Each named turn below is shown by a few rows before and after it. Which turns, in which order, take the first row of each later pair to the second? The first pair is answered.
turn Piniv:
[-10   7   9  14  10  15 -14 -10 -21  14  27  -7 -16   0   4 -16  25  -1
 -13  19  28  -7  -2   4] => [-13   9  10  11  13  16 -13 -10 -22  15  26  -8 -14  -2   5 -15  26   0
 -14  20  24  -6  -1   5]
[-29 -14   4  -3  21 -15   5  -8   6  12  13 -21   8  -8  -1  12 -23  29
  27   7 -29  51  -8 -19] => [-17 -16   3  -2  16 -14   7  -3  12  15  13 -30   3  -5  -4   5 -32  32
  29   4 -23  48  -7 -22]
[ 46  -6 -15  18  -4  -3 -29 -11  -8  -7  19  26  -2   6  11  -7 -37 -13
   5  -1  28 -27 -10 -29] => [ 26   2 -11  21   3  -3 -36 -25 -21 -12  16  46  12   6  14   3 -15 -19
   4   0  19 -25 -10 -27]
turn teve:
[ 24   0   5 -11  18  18   9  -5  15   9   6  19  51   5 -14   4  13 -11
  16 -22 -36 -35  13 -21] => [ 31  -5   7  -3   1  18  -4   8  18  28  19 -15  43  18 -14 -15 -10  14
   9 -15  -7 -35  21 -34]
[-25 -10  19  -1   1  16   6  -6 -14  21 -10  14  20   7  29  13  -2  32
 -25 -11  -1   8  11 -22] => [  6 -10  11  -3   7  15  14 -14 -12  -3 -22  40  11   1  20  12  14  -1
 -28 -19   6 -26   9 -16]
[-15  -1  12  -4  16  16 -10  -1 -12  30   8   4   9 -17  40  -8   2  16
  -8   9 -26  17 -14  -7] => [ 27   0   4  -5  20  16  -2  -9  -7   6  -3  28  -1 -21  29 -15  13 -18
 -14  -1 -11 -27 -15  -1]
turn nuka:
[ 43 -30   3 -11  24 -10  47  15  -2 -24  -5  13   8   1  -8  -7   1 -36
  37  15 -11  -3 -26  -8] => [ 32 -31   3  -8  32  -5  34   8 -14 -23   6  22  16   4   3  -3   1 -36
  39  23 -22   4 -33 -16]
[ 23 -25 -18  21   7  25 -46  17  -8  39  55 -39 -10  21  45 -42 -50  12
  11  31  -1   2 -31 -44] => [ 12 -16 -14  31   4  27 -60   9 -22  38  55 -30  -2  30  44 -51 -29  11
  -1  34  15 -15 -21 -44]
[-59  12   9   1  20  19 -12  -2 -13  14   4 -23  15 -11   6  15  18  27
   3  11  -6  32  14  -9] => [-58  19  14   4  14  15 -12  -1 -19  11  -1 -22  14  -5  -2   9  32  27
  -7   7  11  13  24  -3]
Now pairs of rows:
Between the rows of a pair lie two turns.
[ 26   3  -8  -2  -4  27  25   3  20  23   9 -45 -15   1  13 -23 -21   0
   5  -7  -5 -13  -8  -8] => [  7   4 -11  -8  18  30  28 -12  10  13  10 -10  -2 -10  22   1  -7 -18
  15  -6 -45   3 -22  -5] -> nuka, teve
[  1   1  -1 -11  12  13 -10 -13  -7 -15  14   9   5 -15   9  -1  26 -25
   0   5 -23 -14  -4   9] => [-21   0   3 -10   7  13 -16  -6  -9   3  22 -10  12 -13  17   0  17  -1
   3  11 -29  12  -2   4] -> teve, teve
[-35  22  13 -31  10  -7  13   7   5  14  -7  -3   3 -27  12  41 -13  -2
   9  14 -45  27 -23   5] => [-58  37  24 -12   4  -1 -20 -10 -26  10  -3  17  17 -10  13  32  26  -3
 -15  21 -18  -3  -9   4] -> nuka, nuka
[-33  11  -4 -13  18  17  25 -12   1 -33 -28  43   2 -14  -6  20  34 -23
  -4  -7 -19   5   4  27] => [ 14  -1  -1   4 -20  19   3  15  12  -4 -10 -22 -26  14 -15 -32  -8  11
 -27  -2  58 -29  22   4] -> nuka, teve
[-15   3   8  -3 -46   0   6  14  28  25  -2 -53 -11  17  14 -18 -31  24
  20  36 -20   8   2  -3] => [ 39   1   0  -1 -46  -1  11   8  32   0 -12 -32 -30  16   2 -33 -22 -12
  10  27   6 -46   1   2] -> teve, teve
[-22  -9  -3   2  10  33  39   0 -10 -18  11  -7  13  -6 -21  43  21  25
  -2  -6 -51  29   7  32] => [ 48 -12 -11  18  -3  37  23   2 -12 -33  16  -6  -9  11 -34   5  21   1
 -28  -8  13 -45  15  23] -> nuka, teve
[-14   6 -16 -12   2 -17   5   8  -3   2 -12  23  45  14  -2  44 -29  17
  30   1 -28  47   3 -12] => [ 56  -3 -31  -8   1 -16  12   7   4 -24 -15  40  22  15 -14  25 -33 -22
  19  -7   3 -13  -2 -14] -> teve, nuka
[ 20 -10   0  14 -25 -19   8  -3  21  -4 -11  17  -4  -8 -12  -5 -19   8
   2 -13  23  -9  17  -1] => [ -3   0   3  17 -16 -19   0 -17   6 -12 -15  40  11  -7  -9   6   4   3
   2 -12  11  -9  18   3] -> Piniv, Piniv
[ -8  29  18   9 -25  -9 -18  -9 -17  -4  -6  -8   9  27  -4 -20  21   1
 -18   3  76 -29  30 -17] => [-63  32  24 -20 -13 -19  18  -1   4   6 -25 -20  20   2  -3  21  13  20
  14  -2   6  49  24   1] -> nuka, teve
[  4  25  13  10 -25 -33  -1 -19   4 -17 -32  25   2   1 -28   5  14 -10
   1 -15  39 -27  29  14] => [-39  24  24  12 -32 -31 -14  -8   0  12 -20  -5  15   8 -16   6   3  30
   0  -4  31  16  34   4] -> teve, Piniv
[  8   3   0  -5 -10 -24  27 -15  13 -16 -31  24  10  -7  -9  25 -32   2
  35 -27 -13  28  13  -4] => [ 32  -8  -7   1 -13 -19  14 -10  14 -10 -14  15   4  -2  -3  12 -57   5
  33 -20  -1  22   5 -20] -> teve, nuka
[-20   7  20  31  -8  22 -33 -25 -20  13  11   9  30  17 -14 -21  11  13
 -17  16  15 -27  21  -6] => [-52  14  28  15  -7  13  -8 -23  -9  17  -7  -1  36   5 -22  -3  17  25
  -6   8 -13   8  28  15] -> nuka, teve
[-31   8  15   4 -19 -27 -15 -11   0   9 -16  -2  24  16 -13  19 -23  40
  21  -6  14  29  23  -6] => [  9  10   3  -5  -4 -31   9 -22   6 -27 -37  38  12  -1 -26  27  -2  -9
  24 -21   5  -9  15  11] -> teve, nuka
[ 11 -17 -12 -16 -14  -5 -23  28  11  35  18 -14   1  -2   4   7  -2  30
 -12   3 -14  26  -8   0] => [ 16  -8 -16 -18   7  -6 -15   6   2   6   5  36   9 -14   2  22  32  -9
 -10  -2 -34   5 -15  13] -> teve, nuka
[-54   0  17  19   1 -13 -28  -9 -24   1 -17  -9  18  -7  -2  22  12   9
  -3  -9  25   6  39  10] => [-31  -3  16  25  -8 -14 -34  -5 -20   2 -14 -19   8   0  -5   8   5  11
 -11  -9  51 -11  44   4] -> teve, teve
[-31 -19  11  13 -15  35 -18  25  -7  30  22  -5  11  14  31  -6  22  27
 -12  31   3  -4  14 -40] => [-22 -17   2  -9  14  41  17  17   0   3   3  28   4 -14  26  17  55 -17
  -6  22 -38 -13  -4 -13] -> teve, Piniv
[-19 -10 -14 -17   2   5   8   5   7  20   5 -19 -14 -20   4   5  -1  -3
  -3  24 -35  19  -8  10] => [-13 -15 -17 -10   1   8  -6   5   1  27  17 -20 -11 -13  12  -1 -11   3
  -3  28 -30  18 -11  -4] -> Piniv, nuka
[ -6   8   6   0   7 -33   1 -19  23 -23 -26  -2  18  -6 -17  14 -20  20
  10 -10  -1  26  20  18] => [ 30   4   0   4   9 -28  -2 -21  26 -35 -23   9   8  -4 -20   4 -21   1
   3 -14  14  -7  17  12] -> nuka, teve
[  0 -18  18   3 -18   1   3   1   5  12  -1 -18   8  10  15  21  33  37
 -10   7  24 -41   3 -24] => [-25 -14  20 -10  -8  -2  23  -1  12  10 -11 -10  16  -4  15  43  38  36
   5   3 -13 -13  -1 -10] -> nuka, teve
[ 37   0 -16  17 -24  -8 -30  -3  -6   5  -1 -13 -10   3 -12 -26   6  13
 -10 -11  47 -44  16  -9] => [ 24  10 -20   5   2 -10  -9 -23 -12 -26 -19  42   0 -18 -13   6  41 -22
   2 -19   2 -42   6  11] -> teve, teve
[ 17   2  -2  12   6  27 -31  28  -9  35  24 -33 -15  10   9 -34   7   5
 -18  17  38 -37  -2  -9] => [-37   6  -1 -13  36  29   1  28  -3  38  17 -27  -1 -17  20   6  20   8
   6  21 -37  26 -15   9] -> teve, Piniv
[ 17 -26 -24 -41 -16  19  24  22  -3  -5  -6 -22 -11  -9 -12 -20  22 -18
  13   1   4 -15 -15  33] => [  4 -34 -30 -40  -3  27  14  18 -12   0  14 -10   0 -12   9  -7  10 -17
  24  11 -26  13 -30  18] -> nuka, nuka
[  4  -2  -3 -20   7   7  31  16  10  -9 -19 -17 -21 -19 -16   1   6  -3
  -2   2 -16  -4   0  13] => [ -5  -3   1 -17   0   4  22  22  12   3 -15 -31 -16 -12 -10   0 -14  15
   3   5 -14  14   2   5] -> Piniv, teve
[-10 -18  -6   5  -3   9 -39   5 -12  28  45 -10  12  14  30  -4 -40  25
   3  22   0  23 -18 -47] => [ -7   5  -7   3  18   6 -25 -29 -29 -20  13  64  22   0  15  16  29 -33
  -5   7 -14 -26 -17 -17] -> teve, nuka
[ -8  -2  28 -23   6   1  49  15  12  15 -23 -57 -15  -8 -37 -13  19  20
   2   4  -4   4   7  19] => [ 26 -10  15 -30  24   4  59   6  15  -8 -24 -22 -20 -21 -35  -3  19 -17
   9   0 -22 -12 -11  20] -> nuka, teve
[ -4 -17  12  -3  -2   7   3 -10 -15   2  24  64   1 -15  -4   7 -31  -6
  26  21 -17  -1 -21 -16] => [ -1 -15  19  11 -19  10 -20  -5 -24  11  31  45  -1   3  -6 -17 -29   9
  10  26  23 -24  -8 -24] -> nuka, teve
